128 stands for zero in the data rows.
What is the hidden score of each row? Scores go from 0 to 20, and 10 is about the middle. The score is a weighted sum of the row's numbers plus the product of two more (or one squared), each taken from its middle value.
[106 109 104 163  84 106 138 127 141 131 142 109  95 102 122 185 142 105 195 150 127 134  74 108] -> 9
[205 154 161 127 140 106 122  86 150 191 136 119 117  88 144 103  87  87 127 112 108 128 111 149] -> 14
[162 113 101 144 103 110 174 125 158 165 128 144  89  97 170 158 147 109 158  94 169 135  72 127] -> 8
[128 138 114 178  98 117 123 106 161 127 133 132 103  98  82 163 145 134 155 137 169 137  56  85] -> 8
[179 128 137 150 117  79 137 115 151 195 112 130  94  93 155 152 133 115 165 117 162 126  76 134] -> 8
[140 156 127 199 104  92 110 145 158 166 151 119  89 125 115 182 209 145 144 159 158 133  93  83] -> 8
[157 111  98 145 157 106 166 130 182 159 149 150 140 166 111 145 134 144 138 125 181 163  93 100] -> 11
[144 113 151 109 187 144 113 125 109 102 112 104 186 163  75  81  92 134  81 139 135  97 137 121] -> 12
[157  69 133 121 149 131 134 118 122 105  76 165 168 137 139 115 130 184  60 181 177  93 122 103] -> 7
[119 107 104 122  95 114 129 156 127 136 110  86 106 109 162 205 101  88 175 150 109 110  86 121] -> 9
[136 100 130 126  80 125 145 110 112 134 116  96 134  94 180 204 130  61 148 190 102  79 109 115] -> 9
[ 99 137 121 143 122 138 137  89 130  85 114 120 115 148  70 147 173 193 142 142 160 141 105  84] -> 7
[115  92 119 147  98 105 142 135 156 107 110 154  90 129 180 170 198 160 172 139 162 137  92 105] -> 13
[122 131 143 159 126 108 130 126 127  96 110 131 110 136  72 135 175 170 105 124 156 140 107  57] -> 12
[ 92 165 121 131  83 123 124 127  81 136 161  79 144  79 130 126  72  80 162 125  55 131 158 141] -> 11
[ 69 136 142 134 155 124 112 121 102  86 126 113 139 186  96 176 155 147 132 194 106  59 117  65] -> 6
[171 100 113 132 101  92 166 106 165 140 105 158 101  90 168 131 133 137 126 101 187 163  91 133] -> 13
[112 122  81 163  97 102 124 100 155 136 144 144  84 114 139 168 183 151 191 126 150 159  65  97] -> 13
[ 69 111  94 111 118 133 117 150 110  86 137 112 119 176 107 183 136 142 148 162  96  93 128  74] -> 8
[ 99 140 117 156 108 134  93 113 113 110 111 167 107 126  96  91 159 177  96 118 144 159 157 145] -> 8
[172  86 137  83 136  97 131 136 128 166 116 144 128 103 167 134 104  73 129  97 153 123 107 132] -> 15
[112 161 141 143 153 153 101 133 145  96 132 149 119 167 105 106 165 178  85 136 128 148 147 109] -> 9
[164 185 138 142 116 113 122 118 138 190 128 104 136  97 138  97  92  82 136  93 104 149 134 157] -> 11
[ 97 167 103 167 114 130 122 110 128 109 115 174  91 139  87 108 182 196 106 120 147 154 134 114] -> 8
[150 104  90  84 107 160 158 119 135 130 133 160 156  84 173  95  69  92 125  80 118 170 123 186] -> 10
[103 121 112  98  65 155 121 123  84 111 137  93 166  85 137 110  69  93 145 139  93 117 143 158] -> 8
[ 94 127 111 179  87 113 135 141 161 130 129 115  91 124 139 200 172 124 189 167 121 139  94  86] -> 11
[114 196 124 135 143 145  90 134  97 124 105 135 128 122 121  91 153 155  92 111 122 138 199 146] -> 11
[ 79 146 118 144  52  99 120 134 135 114 110 154  99 103 147 159 170 136 155 136 137 138 128 122] -> 9
[104 107 136 102 153 152 121 100 123  74  98 147 182 130 101  82  84 155  82 130 115 131 170 155] -> 13
[ 83  89 109 138  94 118 165 100 130  80 102 124 110 130 117 161 146 180 139 149 148 145  76 117] -> 7
[121  89 133  99 143 114 160 149 146 117  88 156 113 160 183 154 157 121 151 133 166 108  67 105] -> 10
[ 97 117 141 123  95 155 101  83  93 109  91 107 163  69 118 115  48 107 125 150  97  88 167 153] -> 8
[157 100 145 176 103 111 118  84  97 132  80 170 148  68 132 123 111 158 109 167 168 115 114 111] -> 6
[138 117  84 135 136 114 150 120 183 126 125 138 125 163 118 145 161 143 160 118 165 148  67 112] -> 13
[115 143 138 130 147 162  98 123 119  96 102 143 155 128  89  66 134 168  79 123 128 147 184 155] -> 10
[107 127 110 123  77 102  96 145 103 150 164  96  98  94 160 146  88  70 158 125  68 131 156 133] -> 12
[144 123 130 165 130 103 132  81 139 120 137 134 116 134 108 169 181 156 121 158 180 132  66  62] -> 9
[ 89 107 111 119 113 110 137 114 136 104 117 109 109 139 129 197 146 116 171 196 122  94  98  80] -> 12
[159  94 126 137 142 136 154  91 120 103  76 137 182 120 118 133 102 159  88 183 174  91  95 103] -> 8
[ 75  94  85 135  87 110 166 113 155 102 122  99 101 123 108 144 118 134 170 146 126 156  60  99] -> 14
[199  98 144 106 186 123 140 129 142 118 110 131 173 169 138 111 148 152  79 166 158 111 103 125] -> 12
[ 82 152 149 118  74 157  92 104 104  81 122 123 130  99 115 119  98 117 128 148  74 109 166 152] -> 12
[123  75 100  80  69 119 174 114 134 111 113 137 122 107 191 149 112 110 173  97 111 122 125 164] -> 11
[105 114 137 133 160 134 127 118 132  58 112 144 139 164  84 144 155 166  97 148 138 110 137  99] -> 15
[ 83 132 140  69 122 170 130 125  86  70 129 108 140 140 126 103  78  99 128 136  76 124 166 143] -> 9
[167 102 141 142 174 130 115 108 139 123 106 126 170 133 125  87 124 155  59 170 169 107 118 116] -> 9
[118 172 145 139 109 156 104 136  83 135 145 115 132  93 130  84  92 113 123  98  93 145 188 161] -> 8
[ 90 161 147 118 149 150  59 130 105 108 134 141 124 135 101 108 189 167  82 130 102 126 162 146] -> 6
[139 111 129  70 161 155 148 152 132 130 130 140 160 123 165  89  80  96 130  93 117 131 165 195] -> 11
[ 94 188 162 133 129 173  85 132 128 121 159 108 123 140  93  94 124 127 109 124  55 117 174 124] -> 6
[121 130 102  74 150 144 124 171 148 143 206  76 144 187 102 133  80  72 175 123  87 140  96 114] -> 12
[ 84 140 151 121 110  99 127 128  89  96  97 144 115 144 189 155 180 123 124 148 117  87 171 115] -> 10
[114 139 140 154 140 130 116 110 113  77 121 146 118 146 119 127 192 167  73 128 132 126 137 140] -> 10
[148 127 131 116 128 131 149 145 132 179 164  89 136  99 157 121  73  75 179 115 116 133 132 140] -> 10
[165  97 144  93 180 130 147 135 150 128 119 126 185 186 123  93  92 121  98 150 154 109  99 127] -> 11
[125 101 130 144 131 142 135  83 138 106  78 149 147 118 103 143 155 169 104 182 188 112 101  74] -> 6
[100 115 114  82 108 139 130 152 131 135 159  82 118 131 149 174 113  67 180 162  70  95 141 142] -> 10
[ 72 140 123 133  96 140 126 153 118  89 127 152 125 132 122 101 143 146 128  93 110 158 169 184] -> 10
[149 146 117 129 120 138 129 123 155 178 167  75 140  86 124 139  71  77 180 110  75 111 108 131] -> 10
[158 129 132  98 134 138 132 157 142 162 154 125 128 104 161  93  77  73 150  89 106 137 139 203] -> 11
[178 165 147 187 126 118  95 116 130 164 146 141 113 107 103 121 151 117 125 156 174 122 113 107] -> 10
[109 125 127 101  45 123 139 127  74 134 101 121 121  77 178 116  79  96 151 143  93 122 155 171] -> 11
[143  96  88  98 108 134 170 139 154 130 157 127 120  91 123 100  78 114 157  80 134 169  80 174] -> 13
[201 153 165 114 153 135 112 163 166 180 120 120 121 109 175  90 105 116 103  69  96 144 142 161] -> 9
[119 132 143 131 170 140 131 151 136  95 131 140 116 155  88  82 171 180  81 117 136 116 164 127] -> 13
[ 79  86 128  65 157 136 134 171 117  80 131 128 134 191 154 127 126 119 138 134 115 129 160 138] -> 11
[132  79 117  68 143  82 171 165 150 112 132 127 156 183 158 159 114 106 163 120 141 100  96 122] -> 12
[114  82 117 105  89  93 162 149 125 144 130 103 128 142 162 198 129  70 183 131 114 128  87 115] -> 15
[139 114 134 105  81 112 161 102  69 121  99 138 150 100 176 165 119  96 141 175 117  67 141 122] -> 8
[ 72 172 128 156  87 148  96  84  92  86 106 105 115 109  97 114 149 172 109 157 118 138 161 122] -> 8
[ 78 109 155  84 161 173 114 156 114  68 134 131 154 159 107 114 114 128  83 144  95  91 153 126] -> 12
[ 95 193 148 133 117 159  61 118 109 131 159 110 121  96 102 115 116 103 115 151  70 112 156 136] -> 8
[136  63 103  71 162 142 150 145 151  81 125 101 167 162 119 114  85 143  99 147 152 113 134 123] -> 13
[187 148 169 157 167 143  97 103 115 165 110 128 150  89 108  90  82 108  95 144 132 108 150 142] -> 10
[139 156 116 155 148 141 123 126 147 136 142 128 127 160  81 138 194 200  95 141 159 122 142  74] -> 6
[110 157 127 139  78  98 100 148 102 178 114 112  94  76 185 142 135  90 153 121  93 140 145 160] -> 13
[165 105 128 147 166 114 163 137 172 143 118 145 128 163 139 144 165 147 121 129 182 131  84  66] -> 9
[135  92  99 134  96  79 146 121 156 145 122 119 113 126 169 163 122 101 152 123 173 136  68  80] -> 10
[ 53 144 123 173  82 130 113  96  84 108 143 119 109 122  95 179 147 162 152 140 138 140 140 110] -> 3
[152 134 103 138 110 122 158 120 159 176 142 121  92  88 169 129  93  80 156  92 136 173  93 158] -> 10
[114  83 125  46 155 134 165 153 143 100 145 134 152 156 168 125  92  87 128 117 111 112 136 188] -> 12
[140 171 156 153 119 144  81 106 110 148 141 108 135  70 104 119 101 106 112 153  89 119 142 141] -> 10
[121  81 116  99 108 146 129 115 134  75 103 173 145 145 135 140 159 177  76 137 164 112 139 119] -> 6
[ 63 158 106 151 113 152 115 117 113  92 134 114 119 134  72 112 117 182 122 143 109 159 160 107] -> 9
[152  70 136  68 164 126 167 149 137  97  92 166 141 154 136 108  88 143 108 105 185 107 121 142] -> 12
[159  81 115  85 148 127 175 150 148 119 111 164 133 148 137  90 117 140 103 100 175 154 119 145] -> 17
[154 107 155  74 166 136 127 145 128 122 143 123 173 146 162 110  87  76 111 115 105  82 169 152] -> 13
[141 195 123 174  95 141  99 124 101 199 148 106 101  87 138  91 129 118 139  79  98 150 157 172] -> 8
[ 71  85 122 123  68 122 152 121  85  84 103 149  97 115 146 168 145 155 139 147 131 118 113 140] -> 11
[104  64 125  90 134 119 173 124 126  82 122 146 149 171 121 151 106 133 148 143 125 134  84 123] -> 9
[ 83  84 123  73 121 148 173 123 102  73 115 126 158 153 127 112  87 115 130 135 127 141 129 150] -> 14
[108 136 142  88 161 176 119 151 103  90 157 122 159 143  93  82 100 149 105 114  84 133 161 154] -> 9
[ 74 147 122  96 138 124 125 190 127 114 155  77 119 175 124 147 135 107 169  97  71 138 137  93] -> 15
[168  91 172  70 199 134 132 176 149 144 150 121 167 197 166 117 110  90 106 117 124 100 123 121] -> 10
[ 94 143 157 131 157 141 106 145 131  96 156 102 124 180 100 138 192 161 109 169 120  83 148  84] -> 7
[138 193 150 183 121 119 114 119 137 209 162 102 111  84 145 100 126 100 155 108  96 152 147 144] -> 8
[ 71 163 126 163  74 135  82 125 114 119 149 130  91  84 132 108 130 148 145 113 109 148 166 163] -> 8
[177 100 133  93  86 146 178 109 131 139 113 128 145  75 191 117  59  77 136 106 139 146 125 162] -> 10
[ 63 138  97 147  74 164 128  90 107 121 134 112 109  60  72 104  77 134 124  81 112 198 153 191] -> 16
[131 104 170  84 171 129 113 148 100  69  81 164 137 154 138 108 133 156  77 139 157  87 169 101] -> 10
[126 111 152 140  85 122 139  77  83 112  70 132 160  81 148 131  90 117 110 184 136  77 130 147] -> 7
[108  95  94  88 139 129 153 130 158 107 126 152 125 132 111  96 119 167 112  96 156 161 116 152] -> 14
[141 152 159 118 134 146 107 112  80 123 113 154 146 109 155  92 147 132  64 126 117  74 201 149] -> 7
[ 77 131 112 120 128 161 131 131  84  64 126 134 122 156  87 105 134 168 112 109 106 110 154 156] -> 9
[ 84 124 111 132  61 134 110 127 129 134 149 102  91  81 142 154 114  85 204 144  85 144 122 156] -> 10
[142 167 140 131 167 108 108 168 120 134 159 136 108 204 116 147 196 115 120 148 137  89 147  78] -> 11
[ 77  98 101 105  66 151 144 100 100  86 108 132 124  85 124 115 106 150 144 111 107 180 113 174] -> 8
[150  96 106 121 123  90 178 140 159 154 127 116 140 112 158 185 121 103 165 136 152 130  56 103] -> 12
[153  69 138  62 187 104 148 129 124 120  86 148 170 140 173 129 128 115 100 158 138  65 132 110] -> 12
[113 185 106 119  97 127 165 157 132 159 164  80 104 156 128 104 107 100 172  51  76 152 137 171] -> 16
[ 99 117 144 142  79 141 125 115 107 116 130 123 116 102 122 190 114 122 187 210 119 105  84 107] -> 3
[157  89  94 115 123 101 190 128 144 126  82 161 105 138 176 144 124 116 148 125 165 148  88 144] -> 12
[135 188 159 194 119 110 112  98 159 174 136 115 122 107 116 165 153 122 134 156 133 113 107  83] -> 8
[141 101  93 131  92  97 168 133 132 124 102 149 107 162 186 156 149 125 140 124 182 139  85 113] -> 8
[149 136 178 118 188 117 123 133 121 126 131 146 166 157 126 162 138 111 116 188 147  49 148  77] -> 12
[167 119 135 102 179 163 109 129 130 137  93 157 132 149 167  56 124 158  70  83 128 141 164 167] -> 6
[178 138 173 114 181 130 117 145 141 154 132 131 149 156 121  86 112 109 105 111 138 115 144 136] -> 10
[100 120 137  68 153 143 143 147  98 101 131 136 154 157 113  71 132 130 116  88  92 108 182 168] -> 18
[135  98 126 123 144  99 152 121 156  97  86 173 134 173 127 143 131 156 109 150 185 139 114 103] -> 13
[127  60 130  90 167 120 144 153 145  66  75 155 147 147 144 104 136 160  97 104 180 126 124 137] -> 12
[164  88 139  92 181 139 132 142 114 117 102 167 144 134 155  72 111 146  65 137 148 119 162 164] -> 12
[ 90  88  99 123  87 116 159 100 157 105 105 125 124 143 132 182 159 120 165 151 128 155  97  99] -> 10
[110 101 104  90  80 131 173 145 138 141 149  98 113 110 190 150  95  81 197 101  97 123 130 136] -> 8
[190 120 156 141 171 105 117 127 145 166 112 143 148 129 143  98 103 124  97 133 174 118 121 149] -> 10
[149 182 147 177 135 135  77 129 118 176 144 118 123  65 103  61 127 123 109  81 116 169 158 142] -> 11
[117 174 124 134 122 140 121 125 120 138 175  96 128 134 109 158 128  73 160 148  58 101 157 132] -> 15
[152 161 128 144 102 153 119 104 119 175 127 109 126  45 121  93  67 100 120  96 111 158 134 151] -> 10
[ 96 139 126 101 134 142 129 161 137 125 157 135 135 162 121  87 110 101 131  73  74 140 164 194] -> 14
[163 120  89 176  75 108 150  90 133 159 120 130 103  67 147 147  92 122 149 105 151 160  77 136] -> 9
[ 89 108 158  82  89 136 129 118  89  83 107 142 112  97 185 149 106 115 133 126  90 122 161 165] -> 8
[146 119 123  82 174 148 125 164 124 101 131 130 145 174 124  73 110 165  77  94 120 156 167 175] -> 11
[ 85 168 104 119 104 160 105 138 111 126 161  75 125 120 109 125 114 111 128 111  79 136 162 142] -> 10
[136  76  83 130  84  99 163  97 143 101 104 140  72 146 148 158 150 161 154 126 169 157  84 110] -> 12
[109  90 103  70 151 106 153 146 156 107 138 130 143 197 141 169 130  90 146 152 125  89  77 103] -> 12
[163 176 134 186 153 111 108 118 131 159 126 113 137 143 130 142 194 127 124 151 144 109 127  67] -> 14
[ 77 159 126 134 111 165 122 128 126 120 151  95 109 111  68  76  90 133 119  84  78 177 171 170] -> 16
[ 58 131 114 109  99 157 129 133 101  75 147 125 142 133 125 151 139 121 172 141 112 112 137 123] -> 7
[101  90 120  52 135 116 163 164 138  94 155 100 150 173 129 163  92 101 170 127  90  90 117 138] -> 11
[ 87 108 182  95 149  96 126 158 112  67  97 124 143 171 165 163 179 131 123 180 115  57 129  54] -> 9
[104 129 117 155 121 126 120 131 100  93 131 175 111 150 104 117 189 201  88  97 163 156 143 108] -> 8
[138  87 157 124 148 123 108 140 101  89  77 171 138 139 148  86 160 169  64 165 164 103 165 126] -> 10
[ 74 114 137 121 149 144 144 127  96  67 143 105 152 188  95 141 156 155 134 181 121 115 150  87] -> 8
[132 104  86 104 129 141 166 131 136 153 156 106 110 119 132 164 101  92 189 114 113 151  93 113] -> 10
[159 145 110 169  94 123 118 105 115 177 152 103  98  41 120 106  92 100 153  93 102 167  98 164] -> 10
[ 94 108 131 101 118 164 132  97  80  72  75 166 156  88 166  97 116 143 105 143 102 106 173 195] -> 10
[160 116 137 166 146 124 109  76 112 138 115 163 172  81  87  75 102 179  79 126 169 131 159 118] -> 9
